In the data rows, 128 means zero.
In each game, the first row plays the second. By how much does the first row win? 10 means about a draw, 20 a big win and 0 a big loss. Wins can go round in a circle. Each row has two weighted sums of its numbers, A and B, taken from their middle values. A row wins by its A times the other's B, less its B times the other's A.
[126 134 117 107 144 133 129  90 145 130 141 117 157 147 139 133 142  93]
[ 90 127 149 120 128 118 134 119 108 122 119 115 137 114 151 136 144 128] >> 8
[103 108 156 109 120 113 107 147 116 114 124 164 112  95 155 152 132 142]
[140 126 149 123 113 131 122 109 154 129 129 152 132 112 129 173 119 110] >> 10
[102 116 114 130 121 121 111 109 137 100 132 149 166 105 151 132 141 137]
[121 126 155 128 122 123 112 116 139 113 116 150 130 110 131 147 124 138] >> 11
[130 128 122 144 117 159 143 131 148 150 131 149 112 120 127 151  94 118]
[132 112 138 117 118 119 115 120 150 118 127 168 126  87 134 160 142 124] >> 10
[126 120 136 117 103 125 123 128 136 112 139 154 132  91 139 144 134 127]
[150 124 117 132 135 140 133 131 148 148 129 148 147 146 101 125 112  92] >> 14
[116 115 126 158 131 112 132 128 100 107 112 148 136 102 155 136 149 158]
[114 127 146 155 120 121 142 109 132 123 112 143 136 139 132 128 139 146] >> 9
[105 111 141 113 139 137 153 106 119 146 125  92  74 154 112 131 105 118]
[102 129 126 131 136 130 152 112 107 133 115  98 101 150 128  71 148 130] >> 10
[127 130 103  64 149 137 139  98 155 156 138 102  97 147 102 141 121 115]
[108 132 105 102 133 119 132  83 163 124 130 117 144 129 114 134 149 122] >> 9
[139 118 137 132  94 140 135 143 163 130 126 165 134 118 125 150 152 132]
[131 141 112 151 122 135 139  90 153 119 142 106 151 131 123 111 137 130] >> 8
[125 132 137 129 146 132 133 166 110 137 125 111 125 137 138 122 109 116]
[127 143 126 154 111 130 137 119 141 137 132  85 131 148 116 141 150 138] >> 11
[117 125 124 134 142 121 146 124 127 158 128  92  81 181 124 120 110  94]
[ 68 136 128  87 114 143 134 130 124 155 120  83  54 152 138 119 137 123] >> 5
[149 124 145 144 130 108 104 113 104 103 119 159 144  85 179 154 123 130]
[150 136 113  95 125 119 118  80 148 122 147  96 150  98 106 156 140 127] >> 8
[131 122 146 121 102 124  99 175 129 119 118 159 127  87 143 147 147 114]
[124 113 128 175  84 144 135 118 164 139 122 172  86 123 154 152 155 146] >> 4
[153 142  92 122 148 122 125 145 124 137 150 106 146 148  92 113 111 114]
[144 126 142  93 130 136 110 137 137 101 131 143 151 101 132 148 140 117] >> 10
[124 139 144 170 155 125 129 190 102 147 121 143 151 149 126  92  98 118]
[126 138 119 131 137 120 133 113 130 120 136 110 143 127 133 103 156 127] >> 10
[111 128 125 160 118 137 148 153 109 167 132 107 108 145 125 104 102 123]
[114 119 159 108 136 112 136 121 108 132 116 128 137 112 160 122 122 127] >> 10
[162 127 125  92 120 133 135  91 158 145 137 105 134 128  83 142 133 108]
[124 117 153 168 143 110 139 140 137 130 120 152 130 109 145 101  98 125] >> 12
[126 120 111 166 119 115 138 138 102  78 120 144 155 110 150 105 131 175]
[160 143  88 110 102 130 103 187  93 149 144 117 130 148  98 119  67  87] >> 16
[ 95 122 131 119 152 115 156 101 145 163 130 108  91 161 107 125  99 120]
[126 135 135 101 136 111 136 128 124 162 127  95 113 150  92 109  96 117] >> 1
[123 131 133 140 124 118 141 125 129 126 120 116 154 114 153 116 154 161]
[148 149 113 148 126 137 127 134 146 162 138 127 119 129 111 114 105 109] >> 10
[144 127 126 106 124 129 136 101 157 145 127 124 109 143  94 131 128 100]
[167 140 112  99 131 138 116 116 130 136 141 116 120 136 114 136 128 119] >> 10
[135 125 121 123 137 111 112 149 106 141 127 112 134 149 103 122 110  92]
[ 70 111 176 126 144 100 104 139 136 128 104 137 104 127 173 135  94 137] >> 12
[ 96 124  96 129 132 135 161  88 150  85 139 140 171 125 120 113 144 143]
[138 122 152 157 126 127 128 163 111 114 107 155 164  79 143 133 109 136] >> 9
[112 128 137 117 113 111 141 118 158 144 125 127  99 132 123 157 151 107]
[128 139 115 158 130 139 156  85 168 129 141 103 139 148 114 123 132 127] >> 9
[132 128 123 125 135 129 123 134 108 164 132 106  99 146 126 100 110 125]
[140 143  94 124 159 130 115 187  96 147 153  94  91 168 118  88 119 114] >> 9
[158 145 106 135 129 132 111 194  94 135 137 145 134 122 113 133  95 104]
[129 126 134 121 139 134 120 141 151 123 130 155 139 100 142 140 152 136] >> 8
[111 114 154 116 127 129 137 122 132 121 112 143 130 124 110 152 138 123]
[133 126 118 117 129 120 120 121  89  88 126 141 159 108 146 148 116 150] >> 10
[ 93 130 153 127 133 133 159 104 153 130 113 120 111 145 101 108 120 110]
[142 137 105 145 147 106 112 159 107 137 141 110 136 159  93  80 100 113] >> 9
[152 124 145 108 116 126 126 107 161 131 120 153 137 114 126 147 127 107]
[129 124 133 167 138 126 121 116 132 100 121 145 163 112 154 135 135 166] >> 11
[111 126 116 150 144 122 134 102 140  99 132 122 168 111 142 112 158 152]
[ 97 116 147 142 142 129 112 142 117 115 100 149 143  94 173 129 116 158] >> 7
[122 136 135 170 117 144 138 120 144 116 136 135 138 116 143 108 170 145]
[154 123 125 122 126 129 107 120  98  75 140 144 157 105 154 129 137 137] >> 10
[141 125 112 125 110 142 138 116 109 162 126 109  79 156 125 140  92 119]
[ 92 135 103 157 142 121 146 142 100 113 123  96 144 129 105  95 107 182] >> 6
[141 128 115 137 139 114 111 128  94  77 138 144 170 113 172 145 133 159]
[157 125 133  89 118 131 115 114 135 110 133 144 155 102 146 160 139 103] >> 9
[116 120 152 141 117 117 121 171 119 132 119 159 109 103 139 147 126 132]
[143 126 135 166  87 146 133 160 152 157 125 153 137 134 141 121 113 130] >> 9
[141 148 109 118 122 146 115 156  97 150 145 131 126 146  99 114 130  90]
[149 134 107  85 132 140 124 143 123 153 139  93  80 151 102 123 102 101] >> 9
[129 135 125 134 117 131 140 112 155 122 131 112 143 131 121 142 128 143]
[105 145 126 145 120 134 155 129 161 129 127 111 137 158  93 121 144 127] >> 9
[147 110 144 109 133 127 106 129 150 111 119 153 147  80 140 144 121 115]
[ 75 119 152 137 137 104 127 147 107 127 117 127 105 127 135 128 143 152] >> 9
[103 127 151 130 150 117 147 104 106 135 108  97  98 135 139  91 149 159]
[118 128 120 152 113 138 152 125 148 163 129 100 100 149 124 134 115 109] >> 16
[102 118 144  95 122 118  98 131 132 113 115 151 118  94 157 152 151 143]
[141 137  97  93 119 142 125 116 162 147 134 109 108 146 100 158 134  96] >> 11
[110 146 101 155 128 132 129 166  94 135 151 101 117 162 126  83 143 145]
[161 145 107 117 126 130 108 164 110 139 147 114 130 135  97 119 129  83] >> 9
[114 123 167 116 137 114 129  96 160 152 114 130 100 140 126 148 134 116]
[148 117 123 147 108 140 138 114 168 142 124 126  90 138 125 167 120 137] >> 10
[143 138 112 119 134 113 108 109 135 110 152 115 152 128 154 145 165 118]
[129 132 111 110 131 141 134 123 124 162 139  96 100 162 111 128 102 106] >> 9
[103 122 117 172 125 130 159 118  96  97 123 116 173 124 142  63 124 177]
[139 123 118 139  86 132  77 138  87 100 124 167 132 107 131 106 122 119] >> 7
[168 112 123 150 129 145 128 143 173 140 110 163  85 158  86 224 136 131]
[124 115 125 126 131 114 115 124 100  78 118 149 154  94 172 138 125 159] >> 6
[136 120 121 118 133 136 131 134 124 144 131 120 123 126 121 114 109 100]
[129 115 127 149 128 128 120 104 145  96 133 146 164 106 143 111 143 161] >> 11
[113 129 138 109 138 118 116 128 131 151 136 118  97 116 114 147 132 110]
[142 135 126 129 137 124 127 145 120 158 134 112 112 154 124 129 110 103] >> 8
[105 116 153 132 123 121 129 117 138 145 127 161 107 114 128 152 126 123]
[116 112 137 150 111 127 110  95 114  94 115 159 140  93 156 122 126 167] >> 9
[145 135 101 120 140 127 128 179 134 162 139  90 102 132 121 104 120  93]
[154 128 141 128 135 131 117 149 130 106 129 144 168 107 176 151 135 133] >> 17
[112 124 107 104 130 136 149 102 173 149 130 150  97 171 111 167 122  93]
[130 131 142 108 124 134 124 104 138 108 133 132 131 112 121 136 145 126] >> 9
[122 112 141  97 115 138 122 121 150 117 128 153 120  76 151 158 111 135]
[162 128 126  92 137 125 125 117 164 131 127 136 139 125 110 129 122 101] >> 16
[138 126 129 117 127 117  97 135  98 123 128 131 121 112 155 128 126 136]
[138 127 150 117 144 130 120 121 134 150 115 127 132 121 125 117 122 117] >> 11
[122 129 115 138 145 116 120 150  89 100 122 125 146 126 134 127 125 148]
[126 129 109 121 119 114 107 132  77 103 134 119 136 120 126 132 118 136] >> 10
[116 135 145 147 121 133 149 143 129 114 116 114 129 141 101  88 133 162]
[151 119 156 137 109 122 114 151 105 102 106 151 151  89 184 131 136 110] >> 1
[125 122 136 159  92 135 138 141 154 153 131 160 107 111 152 129 143 148]
[126 115 132 139 107 131 117 134 132 108 137 157 124 104 143 132 137 145] >> 10
[120 140 120 146 143 108 139 125 131 130 129 111 109 162 150 113 152 144]
[117 126 125 169 124 134 156 124 122  85 130 133 173 134 149  94 145 162] >> 11
[130 115 122 110 154 129 150 150 137 163 142  85 104 165 116 142 101 105]
[157 136 107  81 151 145 126 109 160 154 140 115 122 158  81 142 120  94] >> 11
[144 140 109 121 123 130  93 156  97 123 135 138 137 123 124 123  84  92]
[147 146 141 109 125 120 121 107 138 158 117 145 115 102 132 131 144 139] >> 16
[159 136  88 142 111 136  96 172  65 139 145 144 100 139 126 121  95  96]
[129 139 124 120 137 126 106 156 101 121 135 124 132 139 140 111 126 115] >> 15
[147 131 121 110 134 127 135  98 155 143 134 116 117 155  99 117 151 114]
[104 110 169 134 113 109 118 123 144 133 114 126 115 103 146 141 127  98] >> 10
[ 98 124 141 116 138 120 145 121 100 163 122 102  87 140 120 102 121 128]
[171 135 106 115 133 139 133 131 142 143 153 119 137 123  86 130  99  98] >> 16
[138 133 110 103 130 130 122 108 140 155 144 111 120 144  90 136  93  87]
[108 128 141 117 111 122 136 117 156 145 122 131 135 127 103 154 134 111] >> 9
[168 132 109 117 130 144 146 122 122 167 144  85 108 159 117 106 102 122]
[126 122 124 103 124 144 153 108 117 153 126  85  69 189  68 163 110 109] >> 8
[134 112 122 131 119 132 132  96 118  91 137 135 149  99 125 122 141 152]
[108 133  99 127 137 133 137 154  95 148 141  93 103 159 105  60 112 147] >> 7
[106 132 136 192 128 138 138 134 115 103 128 144 136 125 131  95 153 169]
[112 144 119 123 125 120 134 111 148 106 136 116 178 128 126 129 158 137] >> 11
[142 133 107 114 142 140 124 159 135 164 129 117 106 140 115 110 100  77]
[120 134 118 100 155 119 144 162 103 166 133  81 105 168  99  93  85 123] >> 8
[107 125 140 122 142 114 127 142 110 140 113 105 132 124 118 122  87 138]
[125 120 138 149 108 124 121 113  95 109 107 173 141  96 157 143 126 138] >> 7
[152 147 129  96 108 135 135 156 125 139 127 152 118 116 152 150 147  97]
[ 94 116 140 149 132 115 119 105  87  85 122 131 146 100 151 112 118 173] >> 9
[106 125 107 190 133 128 146 135 107  81 137 128 175 127 147  97 127 171]
[104 119 148 146  97 127 132 126 156 139 123 163 103 103 155 143 155 132] >> 10
[124 127 149 160 113 134 135 171 129 139 120 129 126 128 134 118 101 124]
[125 146 107 106 135 153 126 180  95 166 147  78  75 179  92  97 143 141] >> 15
[125 136 128 132 151 126 127 156 119 138 127 128 125 144 105 119 116 130]
[148 149 123 111 108 137  95 160  66 104 124 141 145  96 153 136 137 130] >> 9
[116 146 126 119 143 124 139 130 112 154 126  84 111 171 100 135 121 124]
[ 85 129  77 165 138 107 152 124  68  98 135  88 152 164 113  41 123 181] >> 15
[107 126 145 145 130 129 129 148 136 112 121 143 143 115 148 115 135 148]
[143 116 139 114 111 112 125 125 162 122 128 156 153 119 121 160 153 106] >> 8
[138 120 155 134 111 129 118 107 156 127 118 158 134 110 148 150 141 114]
[157 146 103 152  97 138 127 157 113 163 147 130 109 148 146  78 112  85] >> 6
[156 137 119 102 133 128 126 137 118 124 142 120 157 142 117 134 117 101]
[161 122 114 117 150 130 124  87 123 163 135  84 105 163 107 124 105 112] >> 11
[125 134 139 119 152 112 136 119 130 149 116 110 129 134 104 119 123 139]
[112 115 154 120 119 127 111 129 140 121 126 177 124 113 129 146 149 118] >> 3
[150 144 131 126 138 117 134 127 133 147 131 110 138 142 110 115 117 109]
[155 117 141 156 131 113 117 165 116 106 128 150 145 124 144 156 153 167] >> 7
[112 143  97 182 165 116 140 167  91 137 144 106 133 158  97  82 121 148]
[162 144 127 133  99 134  97 185  77 117 134 135 138 122 105 135  86  76] >> 3
[118 117 148 127 101 152 118 116 159 131 134 177 140 114 120 166 160 130]
[139 137 119 126 130 126 118 145 133 105 131 133 159 116 120 126 136 123] >> 9
[147 140 119 142 124 112 139 124 144 133 144 102 124 154 100 112 138 104]
[138 120 134  72 129 127 106  95 103 103 125 152 138  90 152 144 139 160] >> 10
[142 115 129 124 119 112 109 147  79 101 119 146 148 108 153 139 109 147]
[139 140  99  99 123 150 125 151 131 161 148 132 124 149  93 131 119  83] >> 8
[161 121 146 141 121 125 113 137 115 106 114 154 167  88 186 146 132 123]
[130 116 148 120 125 139 140 116 145 135 124 137 103 140 114 158 129 152] >> 11
[139 116 159 117 137 111 121 126 152 116 126 144 142 113 136 127 132 150]
[142 124 129 117 109 127 118 133 136 154 138 130 127 128 135 121 127 112] >> 9
[ 81 127 160 137 117 126 143 131 124 122 118 140  95 135 130 130 143 153]
[ 66 113 167 126 134 139 125 166  85 127 101 169 123 127 128 109 131 152] >> 8
[ 93 130 156 119 130 115 127 117 105 115 112 150 115 129 142 131 108 145]
[110 139 130  97 147 133 150 133 123 148 125  84 100 145 102 126 122 122] >> 17
[121 129 144 171  81 159 145 100 160 133 118 164 117 104 156 141 146 136]
[147 126 114 118 130 123 119 112 143 134 136 127 119 145  92 129 113 102] >> 11
[105 115 110 169 110 132 150  75 132 138 121 121  88 157 122 169  98 136]
[121 143  90 153 149 114 136 164  75 121 136  90 127 168 136 100 122 152] >> 10
[100 117  99 193 112 123 124 131  90  50 135 150 177 129 148 113 110 188]
[127 135 132 111 120 134 145 112 164 134 130 105 140 151 104 111 135 133] >> 13
[133 123 145 132 118 131 118 141 106  99 110 148 157  75 146 115 103 137]
[125 118 159 113 117 129 114 113 152 129 120 164 124 116 125 161 137 105] >> 8
[106 136 126 115 136 124 141 110 146 131 126  95 123 132 123  98 137 132]
[111 128  93 162 116 129 142 100 135 148 131 104 131 130 147 159 108 136] >> 14
[156 133 129 118 125 145 149  94 155 135 140 102 119 153  96 144 134 101]
[115 138 110 182 114 137 147  95 136  96 131 100 156 154 115  80 169 161] >> 10
[137 143 101 130 157 116 144 119 116 135 147 112 133 158  66 126 135  87]
[128 124 149 117 135 126 119  93 115 102 112 150 144  81 143 155 113 134] >> 8
[117 124 118 164  89 142 150  89 178 129 123 158 105 143 109 169 123 156]
[118 122 140 109 130 126 129 112 136 154 121 129 104 123 152 135 122 100] >> 9
[180 110 131  89 101  47 133 172 167  49 111 111 104 121  37 119 244 204]
[112 126 159 102 126 107 129 104 169 128 116 144  94 112 125 168 137 135] >> 10
[170 131 135  93 129 130 124 101 139 111 140 122 156 126 107 131 140 118]
[ 85 121 151 112 132 134 136 153 143 124 114 166 120 125 130 140 139 126] >> 9
[143 123 132 158 174 109 147 158 101 130 126 111 161 145 126 105  96 138]
[144 136 121 101 122 140 107 153 120 126 135 123 138 107 117 120 123 102] >> 10
[141 142 127 115 139 127 104 147 123 128 133 123 138 121 131 151 142 105]
[145 128 120 114 126 118 131 118 119  96 135 130 138 124 135 129 111 131] >> 8
[133 118 150 120 129 120 108 103 135 118 119 150 170  88 185 134 120 130]
[153 136 135 101 124 135 109 121 130 103 134 151 145 101 123 142 136 126] >> 10
[160 131 122 149 118 143 114 110 125  75 135 136 185  94 149 121 146 150]
[125 114 141 156 120 118 109 138 134 127 126 170 135 107 151 148 135 106] >> 9
[111 141 115 100 145 125 129 132 115 140 145  96 110 166 101 106 121 126]
[130 128 119 124 164 125 131 116 118 142 134 118 128 126 104 150 144  95] >> 14
[161 144 110 121 126 145 137 112 158 152 143 130 127 128 117 148 123  99]
[ 90 122 130 158 112 139 147 126 143 121 134 164 132 130 133 118 149 149] >> 12
[119 118 124 168 109 131 157 117 125  95 129 160 170 121 120  88 140 168]
[101 128 135 145 115 125 117 148 129  99 129 161 152 107 136 117 144 157] >> 12
[139 134 163 180 149 124 140 170 128 124 123 147 162 148 102 121 106 137]
[162 114 123 115 132 132 141  68 154  92 129 146 166  98 128 125 130 138] >> 1
[108 118 162 166  84 139 129 123 155 129 124 175  81 114 133 155 139 139]
[152 145 108 137 110 152 131 171 114 164 150 117 118 141 140  86 110  84] >> 7
[140 141 121 104 143 125 136 154 110 151 141  93 111 146  93  99 103  93]
[135 125 130 116 115 134  99 163 108 110 120 152 144 100 149 138 118 106] >> 10
[161 137 122  98 129 132 111 122 122 101 137 127 146 110 113 140 124 112]
[113 130 111 128 115 135 125 113 131 112 150 129 168 124 119 135 157 150] >> 10
[134 119 145 148 120 131 114 146 149 142 122 159 127 118 151 157 144 102]
[156 137 138  98 144 132 116 133 152 112 127 142 134 123 120 169 131 128] >> 11
[101 129 118 183 143 128 145 138  98  94 120 129 153 131 148 108 133 196]
[142 109 130 172  88 147 145 104 123 156 124 139  98 152 128 143 144 140] >> 9
[145 109 149 107 125 114  97 134 104  98 128 159 151  79 181 137 122 124]
[168 139 102 102 140 145 125 133 152 146 137 120 131 138 100 146 122  94] >> 8
[110 132 135  98 138 131 145 128 167 124 137 116 150 140 118 168 150 113]
[118 134 123 161 124 139 141 132 116 108 120 120 137 131 146  81 158 173] >> 10
[131 143 127 117 141 132 129 101 161 145 125  97 125 165 109 161 127  90]
[121 136 112 128 139 108 124 147  90 134 130 108 123 154  88 101 100 127] >> 11
[156 141 110 127 156 128 132 162 153 155 150 109 116 170  88 138 120 101]
[ 91 122  94 164 107 108 117 117  99  73 135 135 155 133 163 111 193 182] >> 10
[110 127 127 172 110 130 150 113 165 113 128 150 130 149 155 111 164 120]
[ 94 133 127 130 152 133 149 106 132 151 126 105  79 163 122 113 104 133] >> 1
[101 131 127  90 147 109 154 102 140 149 135 107 119 163 118 119 141 153]
[133 125 151 144  95 130 114 140 135 122 111 163 146  90 170 137 149 123] >> 8
[107 141 138  97 157 118 134 115 131 150 128 106 121 152 109 120 122 108]
[138 133 100 108 145 117 133 136 117 139 135  99 117 165 105 107 113 131] >> 10
[165 128 135  98 132 141 105 115 157 110 125 146 137 108 124 153 140 116]
[116 126 125 135 145 130 143 158 119 175 136  87  58 162 114 128 116 116] >> 8
[ 99 107 136 111 132 107 113 133 114 114 116 133 134  96 156 139 134 155]
[138 129 131 122 144 115 107 101 159 123 136 144 156 126 138 159 157 105] >> 10
[123 115 146 119 129 129 144 119 164 152 120 134  90 150  88 195  89 126]
[111 120 137 110 117 125 145  87 149 142 111 120 101 153 109 173 123 106] >> 11
[ 89 139  94 177 133 116 135 152 103 100 132 121 167 158  93 114 129 155]
[126 133 133 172 101 137 143 164 122 103 129 143 128 134 178 113 165 179] >> 3
[128 135 146 116 125 124 121 157 132 138 132 136 130 122 148 136 117 111]
[105 128 116 162 127 123 130 122 116  87 136 115 159 129 117 105 139 158] >> 12
[117 120 119 140 123 113 123 121 101 104 120 135 150 105 136 108 114 180]
[144 118 150 140 123 145 124 137 142 106 129 141 158 100 169 150 132 111] >> 10
[142 136 134  94 149 116 129 116 158 120 150 116 140 118 130 144 146 105]
[137 131 143 160  84 143 123 132 162 136 113 161 145 100 162 120 132 118] >> 16
[134 136 103 108 146 114 117 168 122 153 143 115 123 159  88 128 100 107]
[129 138 115 103 142 129 113 143 135 149 128 122 129 138  93 136 137  94] >> 11
[110 138 107 106 119 137 125 158 124 167 133  93  93 163 107 101 101  91]
[137 134 106 146 137 122 140 140 145 132 139 120 146 142  94 143 130 127] >> 10
[119 127 129 137 134 119 146 126 116 140 120 111 136 151 124 102 124 158]
[139 112 163 139  92 144 120 161 178 119 125 153 139 105 169 135 142 129] >> 2
[108 118 119 152 116 116 112 120  82  60 128 141 133 126 130 105  93 167]
[151 126 139 126 117 134  98 159  73  89 113 143 142  86 174 144 138 139] >> 10
[158 121 130 133 135 123 126 121 170 133 127 132 118 116 122 164 128 114]
[119 121 123 125 126 141 129 126 126  96 143 139 156 100 139 118 137 150] >> 9
[155 116 154 104 117 134 111 109 140 116 126 140 133  92 161 159 138 132]
[134 134 101 141 132 133 164  89 150 102 141 116 172 128 118 122 154 160] >> 9
[121 144 109 152 118 135 169 106 133 137 136 102 152 154  97 104 133 142]
[107 127 152 126 146 119 122 137  95 134 118 120 122 122 124 115 116 150] >> 5
[135 133 135 132 126 121 133  89 127 105 137 114 167 101 152 140 150 150]
[127 128 114 163 116 128 138 115 114  74 127 119 169 119 148  99 153 189] >> 10
[109 115 130 104 122 121 144  76 170 134 115 120  73 153 116 160 124 122]
[100 126 117 145 114 131 153 112 135 149 128 120  94 159 104 166 113 118] >> 7
[156 140 107 113 118 158 116 138 135 149 133 129 135 126 118 133 131 101]
[144 133 107 112 129 152 133  97 153 148 141  94 100 136 106  97 127 110] >> 8
[112 130 147 120 147 127 123 151 139 134 120 133 135 126 129 160 139 123]
[123 125 150  98 105 132 117 122 185 133 120 158 107 128 122 154 130 129] >> 7
[111 115 164 126 112 109 129 124 126 129 121 131 121 102 157 106 144 138]
[124 110 140 107 118 126 116 122 125  89 137 146 119  99 153 132 127 147] >> 11
[159 141 126 103 141 122 117  97 167 129 129 120  94 126 142 183 148 113]
[121 121 139 133 142 111 136 159 109 170 117  86  85 150 122 123 125 116] >> 5
[153 124  96  82 149 140 140 106 137 162 137  97 104 174 106 132 129 117]
[146 130 133 128 105 135 133 134 156 133 125 160 119  94 158 148 129 107] >> 15
[121 143 106 136 143 120 109 161  78 142 144  99 120 151 124 113 107 119]
[112 139 119 161 133 133 146 119 128 112 133 100 159 155 115  98 138 135] >> 9
[134 145 111 162  91 162 134 149 115 157 133 126 104 158 148  82 100 116]
[110 128 119 161 125 133 133 131  99  86 128 128 148 114 151  95 147 187] >> 11
[111 114 162 160 138 111 116 158 107 121 102 167 147 104 137 133 103 149]
[132 138 144 122 147 124 103 176 118 135 120 137 134 114 119 148 131 142] >> 13
[115 132 122 133 151 125 136 151 122 160 134 100 110 153 110 106 103 118]
[122 123 117 105 139 112 124 111 151 120 129 150 158 102 130 148 131  95] >> 14
[149 135 112 111 120 147 120 148 176 140 126 147 134 130 110 147 138 114]
[113 132 128 134 148 126 145 151 106 167 122  96 100 155 121  94 103 113] >> 10
[135 135 107 105 114 137 108 159  92 134 137 137 122 125 108 121 120  82]
[112 121 105 133 109 121 112 148  60  79 130 142 152 106 141 146 126 148] >> 10
[140 134  95  79 143 124 119 136 135 162 146 116  96 158 101 125 115  78]
[106 114 119 106 119  95 120 101 173 135 142 143  86 141 177 166 181 120] >> 10
[102 114 128 154 134 122 144 150  95  89 112 136 158 119 156 105 117 182]
[112 115 146 107 124 130 110 100 165 130 115 155 107 118 129 155 126 116] >> 10
[ 90 126 164 122 113 121 135 116 124 136 105 124  97 141 124 141 138  83]
[108 124 140 161 140 128 132 123 124 107 124 115 161 117 121 105 141 156] >> 13
[132 126 149 130 108 130 125 188 160 137 113 164 142  86 121 131 188  50]
[133 125 138 136 113 127 103 122  83  91 125 146 151  93 152 129  94 135] >> 16
[142 103 158 111 119 135 107 167 156 134 112 178 103 109 102 172 153 138]
[125 141 116 108 143 139 111 150 151 147 137 102  96 181  98  89 106 117] >> 10
[120 137 103 121 138 119 133 128 123 143 151  99 101 162 103  78 113 119]
[125 115 135 154  90 138 138 113 167 130 118 168 124 123 127 152 138 121] >> 12
[139 130 131 105 137 142 120 116 115 100 139 141 124 101 118 148 134 101]
[165 131 125 135 132 124 102 154  83  88 121 156 167 110 133 145  92 140] >> 15
[144 109 129 136 130 123 120 128 141  89 124 160 168  92 150 148 104 136]
[156 142 104 152 101 150  94 165  88 148 142 128 130 131 128 126 117  89] >> 18
